The table, row by row:
[ 0.60 -1.85 -1.68  1.51 -0.82 -0.46 -0.14 -0.43]
[ 0.73 -1.89 -1.70  1.48 -0.82 -0.41 -0.36 -0.09]
[ 0.67 -1.72 -1.29  1.42 -0.84 -0.67 -0.06  0.02]
[ 0.59 -1.79 -1.42  1.40 -1.20 -0.60 -0.07 -0.25]
[ 0.17  0.40  0.97  0.43  0.85 -0.05  0.26 -1.10]
[ 0.29  0.29  0.71  0.30  1.11  0.11  0.46 -0.96]
[ 0.71 -1.73 -1.44  1.50 -0.83 -0.47 -0.14 -0.29]
[ 0.52 -1.84 -1.69  1.29 -1.18 -0.75 -0.06 -0.34]
[ 0.39  0.48  1.00  0.18  0.86  0.26  0.54 -0.95]
[ 0.20  0.51  0.95  0.48  1.07 -0.01  0.58 -1.17]
[-1.35  3.01  2.61 -3.04  1.56  1.09  0.22  0.66]
[ 0.64 -1.88 -1.67  1.47 -1.00 -0.64 -0.12 -0.10]
[-1.07  0.95  0.15 -1.82 -0.43  0.44 -0.56  1.73]
[ 0.36  0.48  1.11  0.31  0.90  0.12  0.53 -1.18]
[-1.47  3.15  2.50 -2.80  1.56  1.17  0.09  0.85]
[ 0.48  0.43  1.01  0.46  1.10 -0.08  0.46 -1.25]
[-0.99  1.04  0.16 -1.73 -0.42  0.26 -0.57  1.63]
[ 0.35  0.26  0.97  0.40  1.06  0.09  0.58 -1.03]
[-1.11  1.10  0.05 -1.70 -0.39  0.25 -0.65  1.44]
[ 0.60 -1.70 -1.40  1.53 -0.90 -0.66 -0.29 -0.12]
[ 0.59 -1.67 -1.54  1.40 -1.01 -0.72 -0.29 -0.27]
[ 0.52 -1.52 -1.39  1.38 -0.96 -0.57 -0.14 -0.24]
[-1.06  0.97  0.05 -1.89 -0.61  0.58 -0.47  1.69]
[-0.87  1.14  0.02 -1.70 -0.29  0.52 -0.62  1.91]
[ 0.40  0.49  1.05  0.33  0.88  0.11  0.47 -1.17]
[-0.82  1.03  0.00 -1.92 -0.40  0.44 -0.51  1.72]
[ 0.30  0.41  0.96  0.40  0.73  0.37  0.35 -1.10]
[ 0.33  0.42  1.09  0.63  1.03  0.01  0.56 -1.18]
[ 0.56 -1.65 -1.45  1.31 -0.84 -0.41 -0.05 -0.11]
[ 0.37  0.59  0.91  0.28  1.02  0.24  0.50 -0.85]
[-1.10  0.83  0.21 -1.87 -0.48  0.29 -0.43  1.62]
[-0.91  1.11  0.17 -1.57 -0.51  0.33 -0.54  1.61]
[ 0.52 -1.78 -1.56  1.34 -1.07 -0.55 -0.12 -0.07]
[ 0.38  0.40  0.74  0.25  0.83  0.03  0.68 -1.28]
[ 0.42  0.52  0.70  0.49  0.91  0.03  0.57 -1.03]
[-0.94  1.00  0.12 -1.94 -0.48  0.32 -0.64  1.68]
Every row comes from 2 hidden switches, listed from the one that spreads the rows most; 1 means on and 0 means off. In the first row of the table, all of them are off.
Rows drawn again from the table, each followed by whether each switch is on (1) or off (0), in that order:
[-1.47  3.15  2.50 -2.80  1.56  1.17  0.09  0.85] 1 1
[-0.87  1.14  0.02 -1.70 -0.29  0.52 -0.62  1.91] 1 0
[-0.99  1.04  0.16 -1.73 -0.42  0.26 -0.57  1.63] 1 0
[ 0.37  0.59  0.91  0.28  1.02  0.24  0.50 -0.85] 0 1
[ 0.36  0.48  1.11  0.31  0.90  0.12  0.53 -1.18] 0 1
[-0.91  1.11  0.17 -1.57 -0.51  0.33 -0.54  1.61] 1 0
[ 0.39  0.48  1.00  0.18  0.86  0.26  0.54 -0.95] 0 1
[ 0.60 -1.70 -1.40  1.53 -0.90 -0.66 -0.29 -0.12] 0 0
[ 0.42  0.52  0.70  0.49  0.91  0.03  0.57 -1.03] 0 1
[ 0.64 -1.88 -1.67  1.47 -1.00 -0.64 -0.12 -0.10] 0 0
[-0.94  1.00  0.12 -1.94 -0.48  0.32 -0.64  1.68] 1 0
[-1.11  1.10  0.05 -1.70 -0.39  0.25 -0.65  1.44] 1 0
[ 0.17  0.40  0.97  0.43  0.85 -0.05  0.26 -1.10] 0 1
[ 0.59 -1.67 -1.54  1.40 -1.01 -0.72 -0.29 -0.27] 0 0
[ 0.30  0.41  0.96  0.40  0.73  0.37  0.35 -1.10] 0 1
[ 0.38  0.40  0.74  0.25  0.83  0.03  0.68 -1.28] 0 1
